(in the rows, 128 means zero)
Each named move below is a turn or a mirror, shown by a few rows before and after it. Which moves, in which order, take the first row of each later pair to the second? The first pair is answered.
tizod:
[112  94 157 107 131  76 130 165 153 108 112 155 119] => [153 146 111 141 111 172 121 107  72 145 160 127 149]
[177 136 119 141 164 136 151 112 143 128 134 111 166] => [164 119 132 133 167 107 153 128 165 117 121 119 160]
[149 141 119 105 127 156  81  91 132 123 102 111 169] => [135 118 137  91 133 120  85 112 161 110  83 122 158]
[ 98  83 145 137 133 127 160 123 127 141 154 135 152] => [102  88 140 141 131 138 158 115 118 146 160 133 157]
dugu:
[ 78  66 184 141  90 125  83 101 154 118 137 137 136] => [ 80  60 163 157 100 146  79  88 158 133 131 128 146]
[142 142 156 106  87  91 128 120 104 122 157 156  97] => [135 126 150 114  77 110 116 102  99 150 161 155 107]
[145 137 116 144 131 151 131 121 108 128 131 114 129] => [147 141 115 143 137 148 133 127 110 121 129 113 125]
[133 117 126 118 146  93 127 145 167 112  98 113 119] => [130 112 140 108 132  83 126 149 158 108 105 121 117]
vakaz:
[127  96 143 136  90 129 130 110 124 135 119 161 139] => [134 110 156 131  85 119 134 118 117 115 129 161 134]
[124 129 103 128 146 157 108 104 136 146 104 110 148] => [118 116 114 122 122 159 101 100 127 157 113 118 145]
[123 109 136 123  79 158 122 113 111 151 171 147 129] => [132 133 152 116  78 144 127 127 101 122 181 147 120]
[ 92 163  83 117 131 137 142 109 160 129 136 107 118] => [ 85 148  82 120 122 140 136 104 160 142 137 112 125]
Now pairs of rows:
Each pair is 2 to 3 moves apart.
[141 144  92 153 151 165 128 105 118 154 127 104 150] => [111 111 137 120 152  87 134 154 170 118  99 131 126]
tizod, dugu
[144 184 121 126 126 129 137 107 101 102 141 118 132] => [122 141 119 125 157  90 139 127 164 101  92 124 126]
vakaz, vakaz, tizod
[115 130 141 111 140 104 140 175 162  92 111 127 121] => [134 141  93 150 143 180 128 126 129 142 126 101 151]
vakaz, vakaz, tizod
[119  96  87 141 156 175 115  98 137 168 106 118 153] => [ 95  64 120 120 149 129 118 125 171 154  86 140 139]
tizod, dugu, vakaz
[142 141 124 139 107 149 115 106  99 143 160 125 139] => [122 117 157 111 114  87 126 144 145 107 134 141 116]
vakaz, tizod
[105  90 162  90  99 115 115 132  97 137 141 112 115] => [121 132 155  84 129  99 132 151 104  95 137 102 101]
vakaz, vakaz
[127 141 117 125 127 133 124 138 103 110 166 135  96] => [115 125 131 117 126 112 123 150 120 108 153 145  92]
dugu, tizod
[124 119 169 140 114  70 146 139 125 137  87 152  97] => [118  96 165 150  96  93 133 117 117 172  94 155 109]
dugu, dugu
[130 134 104 143 133 150 122 112 129 149 125 122 138] => [125 127 112 132 150 119 133 133 155 127 102 126 131]
dugu, tizod
[ 99  99 165  87 107  56 148 161 125 114 102 146 118] => [121 120 131 116  66 140 130 100  52 171 149 128 148]
dugu, tizod
[122 103  99 131 196 117 130 134 196 150  67 124 138] => [158 168  72 152 178 184 130  99 118 160 119 102 153]
dugu, tizod
[137 161 106 135 161 149 141 121 114 117 130 109 129] => [125 134  97 143 150 162 128 106 115 149 127 113 139]
vakaz, vakaz
[134 172  97 150 112 152 152 102  99 116 131  99 130] => [104 125 125 127 127  84 156 143 162  96  89 119 114]
vakaz, tizod
[111 129 137 121  87 162  75 108  94 158 173 153 133] => [ 96 120 172  91 103  92  91 158 135 107 144 167 107]
tizod, vakaz
[109 105 151 136 116 126 113 134 140 150 120 142 121] => [131 131 119 155 149 153 121 121 139 152 114 119 129]
tizod, dugu, dugu
[122  68 175 102  88  76 133 134 131 116 132 127 127] => [133  76 148 127  74 135 122  92  92 160 155 114 149]
dugu, tizod
[105  96 128 111 115  98 104 154 184 159 105 161 139] => [135 151 123 117  76 154  95 121 101 164 165 150 152]
vakaz, tizod, vakaz
[132 159 119 137 128 124 150  92 120 139 107 116 151] => [132 167 124 128 132 108 157 105 127 120 104 117 145]
dugu, dugu
[113  59 190 100 100  82 117 123 162 108 134 159 127] => [142 106 174 116  66 147 110  85  87 128 189 146 142]
dugu, tizod, vakaz
[ 97  82 113 140 160 107 124 140 172 140  77 127 147] => [128 139  77 162 180 154 133 116 134 137  95  97 158]
tizod, dugu
[147 180  86 183 133 145 148 125  92 146 108 106 112] => [115 137 137 145 120  66 153 172 140 110  86 141  89]
tizod, dugu
[165 176  78 137 160 165 141 115 121 116 123 105 145] => [129 112  97 125 173 114 137 140 186 119  77 123 135]
tizod, vakaz
[138 136  99 169 171 172 119 111 148 181 109 112 159] => [120 109 142 151  97 164 100 104 112 199 145 140 158]
vakaz, vakaz
[138 155 102 127 186 173 137 118 102 144 153 110 145] => [ 98  86 135 108 183 108 132 150 163 146 114 138 131]
vakaz, tizod, vakaz
[110 125 146 135  66 126  95 115 117 153 138 170 127] => [113 144 160 123  71 103 102 136 116 117 139 171 115]
tizod, vakaz
[ 97  93 125 136 112 110 107  94 190 167 130 137 137] => [100 115 162 112  76  88 110 109 159 139 159 151 124]
vakaz, vakaz
[ 97 102 140  98 157  73 141 159 162  96  66 164 123] => [ 87  82 130 107 161  85 134 149 171 120  61 163 132]
vakaz, vakaz
[178 211 116 105 130 136 150 159  77  50 155 116 121] => [164 179 103 105 182 100 157 181 147  41 101 110 114]
vakaz, tizod
[140 139 140 131 139  87 159 143  99 138 148 107 127] => [131 119 151 127 121  82 154 146 101 150 150 115 129]
dugu, dugu, tizod
[143 153 115 154 150 151 142 124 124 130 112 116 131] => [121 121 130 141 148 119 139 141 156 131  90 132 125]
vakaz, tizod
[121 127 167  96 131  91 131 155 130 106 135 129 112] => [151 161 108 131 158 154 134 119 109 128 138  94 134]
vakaz, vakaz, tizod
[103  78 104 146 163 133 106 123 177 169  77 120 145] => [ 93  68 116 142 148 126 103 125 179 171  79 128 144]
dugu, vakaz
[113 167 114 149 161 118 148 141 150 110  89 108 118] => [127 195 112 152 138 142 146 127 106 113 118 108 122]
dugu, tizod
[150 156 140 115 133 104 148 158  95  78 122 142 127] => [152 156 140 119 110 121 141 142  72  92 140 143 135]
tizod, dugu
[116 114 115 125 141 102 134 151 155 107 109 145 140] => [136 142  82 145 147 147 131 124 124 124 126 128 151]
vakaz, tizod, dugu
[132 132 134 110  99 135 114 116 117 149 157 140 123] => [148 169 125 111 136 125 134 133 128 110 147 126 113]
vakaz, vakaz, vakaz
[ 96  94 100 159 158 142 135 103 189 139 106 142 144] => [ 84  77 140 137  92 135 123  99 156 152 138 169 142]
vakaz, vakaz
[119  90 146 128  96  66 122 173 140 103 103 169 117] => [113  57 115 155  85 117 102 133 133 168 104 160 142]
dugu, dugu, dugu
[161 176 178 106 100 131 124 168  79 125 141 154 100] => [150 152 184 105  80 133 113 156  75 150 145 164 107]
tizod, dugu
[146 160  93 150 164 149 131 124 134 124 122  93 130] => [127 143 137 122 153  93 135 160 158  92 114 117 113]
tizod, dugu
[154 144  96 164 161 183  99  73 119 149 121  98 170] => [161 156 106 159 145 185  98  72  99 142 135 102 169]
tizod, dugu, tizod
[ 78  50 187  82  77  60 117 154 171 129 101 169 124] => [157 197 148 106  63 159 127 108  34 104 195 127 137]
tizod, vakaz, vakaz
[131 124 121 142 112 161 116  99  86 162 151 128 147] => [105  84 160 116 102 102 116 134 124 142 130 151 131]
vakaz, tizod, dugu
[134 131 139 138  91 158 132 126 118 149 155 126 133] => [119 114 159 122  89 125 134 144 139 135 148 140 126]
vakaz, tizod, dugu
[146 132  79 153 192 109 132 135 192 122  96 114 101] => [176 195  88 149 130 157 128 110  91 123 176 113 109]
dugu, dugu, tizod
[154 178 112 136 127 173 131 110  80 125 155 116 138] => [117 112 127 122 171  97 136 154 181 113  84 133 121]
tizod, vakaz, vakaz
[158 148 143 119  92 162 130 125  81 137 182 140 127] => [143 135 169  95 121  95 145 171 131  93 147 150 105]
vakaz, tizod
[101  87 127 154 122 182 113 104 109 169 147 128 151] => [ 78  61 163 131 119 126 115 137 145 146 125 149 132]
tizod, dugu, vakaz
[114 164 145 106 109 141 135 128  37 135 157 127  94] => [ 81  99 157 105  88 131 118 121  68 173 139 145 102]
tizod, dugu, dugu
[111 189  89 108 135 181 152 120  98 160 141  97 158] => [ 83 143 104  88 170 111 160 163 176 134  87 110 140]
dugu, tizod, vakaz
[ 85 102 166 100  97  67 116 134 143 102 123 137 108] => [126 168 130 126  88 143 117  91  67 115 173 109 126]
tizod, vakaz
[ 97  97 149 116 100 126 122 112 116 145 142 166 129] => [ 95  85 135 127 113 134 121 110 129 157 129 159 128]
dugu, tizod
[158 175 129 146 152 140 149 134 149 131 112  93 136] => [141 160 175 115 119  98 147 161 147 113 123 122 121]
tizod, dugu, dugu
[137 121  82 131 155 159 128 103 150 182 128 139 141] => [143 160 110 105 173 104 155 152 164 108 121 143 116]
dugu, dugu, dugu
[109  39 103 129 109 141 130 110 159 133 120 137 157] => [118  57  86 134 147 132 146 122 181 111 103 123 152]
dugu, dugu
[142 133 118 142 124 173 117 100 112 161 147 111 148] => [122 108 137 122 158 103 132 146 177 123  99 122 126]
dugu, tizod
[124 137 110 113 156  89 135 169 167  93 115 113 108] => [146 168  75 139 165 142 134 139 136 112 130  95 119]
vakaz, tizod, dugu
[152 163 104 137 157 135 122 130 130 102 118 113 129] => [141 155 146 113 110 112 117 139 104  94 142 139 122]
dugu, dugu, dugu
[109 115 152 120  93 100 133 124 106 133 137 142 125] => [126 145 141 126  98 118 139 120  88 123 149 132 127]
vakaz, tizod
[105  85 147 130 142 125 111 126 165 192  66 139 140] => [134 130 109 153 169 168 120 107 143 191  73 112 149]
tizod, dugu
[132 171 164  98  88 151 154 124  47 118 170 112 107] => [ 92 107 197  75  98  82 155 163 117 107 127 139  91]
dugu, tizod
[147 123 122 143 134 151 143 119 147 158 131 130 114] => [144 129 147 131 107 143 139 125 124 150 152 143 107]
vakaz, vakaz, vakaz
[136 125 141 102  60 174 118 122 100 167 198 158 154] => [145 165 166  74 101 102 149 182 130  76 178 155 119]
vakaz, vakaz, tizod
[ 91 112 187 117 105  41  98 163 122 144 131 157 122] => [132 160 118 167 114 147  90  96  60 192 165 121 155]
tizod, dugu
[121  95 147 137 102 122 156 137 112 107 151 136 125] => [129 115 138 138 127 116 168 149 124  82 142 127 122]
vakaz, vakaz
[136 107  92 142 158 146 122 116 145 145 120 114 151] => [124  92 121 127 110 144 110 108 124 157 143 134 152]
vakaz, vakaz
[ 99 109 141 137 119 134 102 126 141 146 102 143 111] => [119 138 113 152 150 154 111 119 139 138  97 122 117]
tizod, dugu, dugu
[138 153  95 153 159 155 129 133 130 137 122 105 133] => [122 135 131 126 152 103 134 163 158 109 109 124 113]
tizod, dugu
[117 140 140 141 109 131 109 132 109 179 133 147 119] => [130 158 109 154 154 134 119 135 129 169 108 127 120]
dugu, dugu, dugu
[156 197 133 145 147 132 154 110 129 106 112 111 144] => [141 161 113 161 153 155 141  84 144 152  96 110 160]
vakaz, vakaz
[118 110 151 126 102 109 125 120 152 144 136 140 139] => [119 107 141 129 119 108 128 121 166 146 122 135 140]
tizod, dugu, tizod
[144 117  70 176 125 189 113  97 141 150 134  89 155] => [161 155  75 158 172 147 137 138 166  83 114  83 133]
dugu, dugu
[100  66 165 116  93 106 130 108 156 136 123 142 127] => [123  89 112 152 125 164 132  74 148 166 121 111 148]
dugu, tizod, dugu
[105 111 165 105  61 109 109 158 103 115 167 166  98] => [121 111  94 155  89 192  99 104  93 175 163 133 130]
tizod, dugu, dugu
[117 130  72 188 145 159 119  97 224 170 123 112 150] => [ 95  88 101 173 105 141 106  97 225 188 127 134 148]
tizod, vakaz
[123 105 165 114  86 115 119 158 138 105 135 122 146] => [147 142 146 125  89 148 123 142 104 105 155 108 152]
tizod, vakaz
[103 107 158  96  96  94 129 162 140 118 110 138 117] => [137 161 128 117  86 159 130 127  79 129 149 112 133]
tizod, vakaz
[111 103 138 136 111 128 130 120 149 157 120 135 136] => [117 121 159 119  95 111 135 133 131 136 137 143 126]
vakaz, vakaz
